In the rows, zero is written as 128.
A single turn carries every row of the set below to another of its rows. Some are shown first; where does it send the rows asked next?
selez: [161 130 139 134 112 126 123  94 149 150 131 101 154 140 101 150 112 119
 101 107 148 139 124 116 128 121 110 150 114 148 144 125 144 147 126 120
 143  91]
bipud: [163 142 115 124 112 116 125 101 124 147 126 103 159 127 133 136 105 134
 125 124 121 122 158 141 108 132 144 133 110 124 154 118 125 128 122 103
 152 120]
Pazep: [147 127 133 126 111 104 136 117 155 143 132 133  96 121 132 159 125 124
 109 104 100 142 127 109 129 121 124 127 168 151 103 123 141 116 150 117
 153 126]
Pif: [162 153 122 129 107 110 129  99 124 154 119 109 164 142 127 126 116 115
 114 114 107 130 151 142  98 139 129 149 104 136 142 101 134 119 123 127
 151 113]
buf: [157 126 140 130 105 113 121 112 145 120 145 130  98 117 120 173 140 135
 117 122 113 132 126 117 144  95  99 139 164 134 115 106 139 138 133 124
 156 112]
Ganu: [168 122 117 143  95 104 151 113 156 127 142 130 120 124 135 158 142 138
 122 100 103 133 125 125 129 120 132 134 164 150 110 137 151  97 129 109
 161 119]
vafi: [150 142 132 142 106 113 142 106 162 130 124 147 106 139 126 152 153 112
 110 128 115 148 135 100 135 103 101 153 166 145 114 117 142 121 122 128
 151 114]
sunud: [142 147 134 142 109 116 137 107 164 140 118 149 105 134 127 154 148 115
 103 128 111 143 134 104 130 118 102 154 167 150 109 112 141 126 136 130
 151 114]
Runul: [165 140 118 151 119 112 111 114 119 126 148 120 142 127 127 147 117 136
  92 129 100 142 158 118 121 123 130  85 130 143 124 122 130 130 125 133
 176 129]
Subes: [156 141 115 154  88 113 148 103 165 127 131 140 126 133 132 149 160 133
 112 119 111 132 130 115 129 103 106 160 161 149 122 117 149 112 108 117
 150 107]
ruvi: [166 122 125 143  88 111 129 107 149 115 153 125 119 113 124 173 150 150
 120 111 108 118 124 135 136 104 105 147 158 138 116 109 145 125 125 118
 159 105]
Gaf: [159 152 121 159 113 120 106 106 124 121 144 127 149 132 118 147 129 129
  84 141 103 141 159 118 120 117 106 107 126 142 128 103 130 142 116 145
 169 117]
vof: [171 156 126 137 115 121 123 102 116 147 119 109 156 137 127 139 128 127
 124 133 122 119 158 150 114 145 129 148 106 123 148 107 128 130 126 125
 164 111]
ramu: [148 131 139 133 108 119 117 113 147 133 137 132  93 113 124 172 140 139
 113 125 114 126 130 115 142 110 104 140 165 137 114 106 134 144 143 122
 155 114]
rar: [163 130 133 137 120 126 134  99 151 160 121 103 149 145 110 144 113 121
 108 109 153 143 130 109 133 128 128 140 121 149 148 146 143 135 124 110
 148 102]
zoz: [159 121 133 127 110 101 141 116 152 132 137 134 100 129 129 160 131 119
 116 105 103 148 126 110 133 112 125 126 167 148 105 130 144 109 141 119
 158 126]
nabe: [155 152 113 156 114 111 121 108 133 134 135 131 149 140 129 130 122 120
  83 131  97 152 159 105 111 119 123 101 130 152 125 118 134 124 111 136
 165 126]
lurag: [159 149 117 127 106 111 130  95 134 145 121 110 172 138 126 130 108 115
 114 119 112 131 155 141  94 135 133 149 108 133 146 108 131 120 123 118
 145 113]
Denuz: [167 151 123 135 112 122 124  95 126 136 123 112 166 133 123 144 120 124
 123 138 125 121 160 151 108 142 129 149 108 123 149 109 126 131 129 120
 158 111]
kat: [163 148 119 124 111 114 123 107 117 158 123  99 151 131 135 129 111 135
 124 114 116 120 154 138 111 132 141 133 107 126 151 111 129 127 119 111
 156 119]
Lig: [174 123 143 135 120 125 126  98 142 147 134  99 149 138 102 161 111 122
 110 107 150 139 124 126 132 139 124 136 116 145 139 140 142 138 141 117
 156  98]

Subes turns into Ganu
vafi turns into zoz
Denuz turns into lurag
Now these:
Lig turns into selez
vof turns into Pif
sunud turns into Pazep
nabe turns into Runul

A single turn carries every row of the set below to another of its rows. Some are shown first; where does it send the rows asked next?
Res: [141 146 135 120 145 134 135 149 140 150 117 166 122 137]
mivuv: [135 133 105 110 144 127 134 128 136 154 144 137 128 114]
fediv: [141 103 137 126 144 125 122 146 126 144 147 168 114 125]
gok: [118 141 124 125 145 118 145 118 152 135 144 125 134 149]
dul: [149 121 156 141 141 127 118 151 141 147 133 151 106 150]
tuzaf: [118 138 125 130 153 105 143 127 153 127 142 121 133 148]
sepin: [140 118 141 163 167 118 119 147 129 137 122 155 110 133]
pofud: [135 126 114 111 137 134 143 128 136 150 144 133 124 116]
neno: [100 118 120 137 159 106 116 148 143 117 131 132 113 141]
mari: [105 144 104 127 153 137 125 122 148 134 148 130 116 149]
Sis: [115 119 125 142 142 121 112 122 138 127 139 139 113 178]
motu: [139 131 144 159 168 118 114 148 123 139 121 154 114 124]
bodun: [139 139 111 153 137 125 103 135 135 124 130 130 106 167]
kuza: [144 123 143 120 157 110 124 122 124 143 128 136 143 116]
zana: [146 135 134 119 154 106 124 118 124 137 125 142 146 118]
vogep: [147 126 134 118 157 105 126 121 122 143 122 146 142 119]
Fop: [144 121 136 137 144 138 150 131 122 138 125 134 140 130]
kivi: [103 116 127 142 161 105 117 156 137 117 130 135 120 138]
rugak: [110 132 122 140 155 139  88 137 125 126 128 148 109 126]
deta: [142 122 128 125 146 106  97 140 115 164 139 135 127 145]
fusum: [121 117 123 144 158 130  96 132 134 130 156 159 114 160]
Bap: [138 148 128 118 142 132 133 146 147 150 111 161 120 140]
mezup: [108 145  99 123 153 138 116 123 150 131 139 140 115 148]
femag: [147 127 109 145 144 140 116 123 150 117 129 126 141 139]
loga: [141 106 152 147 142 124 116 147 134 144 142 151 107 149]
kova: [127 149 120 105 134 111 123 126 150 123 119 128 119 141]
gosiz: [132 140  97 121 139 113 129 128 125 138 126 163 122 118]
poku: [126 119 118 143 155 136  89 140 135 125 154 156 113 149]
lodus: [132 139 114 152 141 129  99 138 131 121 125 125 104 160]
pefin: [123 151 118 111 132 105 122 129 144 115 118 133 118 144]
vitir: [149 128 105 138 145 135 125 121 148 118 133 128 144 136]
vul: [140 121 131 130 149 113  91 140 113 163 141 134 120 149]
lago: [129 139 100 131 145 121 100 119 160 134 133 137 107 122]
dal: [140 128 141 161 168 115 113 152 124 137 129 155 115 132]
tamo: [121 153 123 105 134 111 128 130 140 123 124 130 123 146]
benu: [119 117 126 136 144 113 107 124 128 137 129 135 113 178]
Kobov: [139 143 128 133 148 118 100 148 119 136 156 158 127 115]
dogi: [138 135 115 155 138 123  95 137 131 126 124 127 101 156]
Mafo: [136 109 127 126 148 124 120 153 118 143 147 166 115 117]
tefu: [140 119 142 131 141 132 150 131 123 152 134 137 133 126]

sepin turns into bodun
vitir turns into Res
Now these:
deta turns into kivi
dal turns into lodus
loga turns into Sis
rugak turns into lago
pefin turns into zana
Fop turns into dul
mezup turns into mivuv
mari turns into pofud

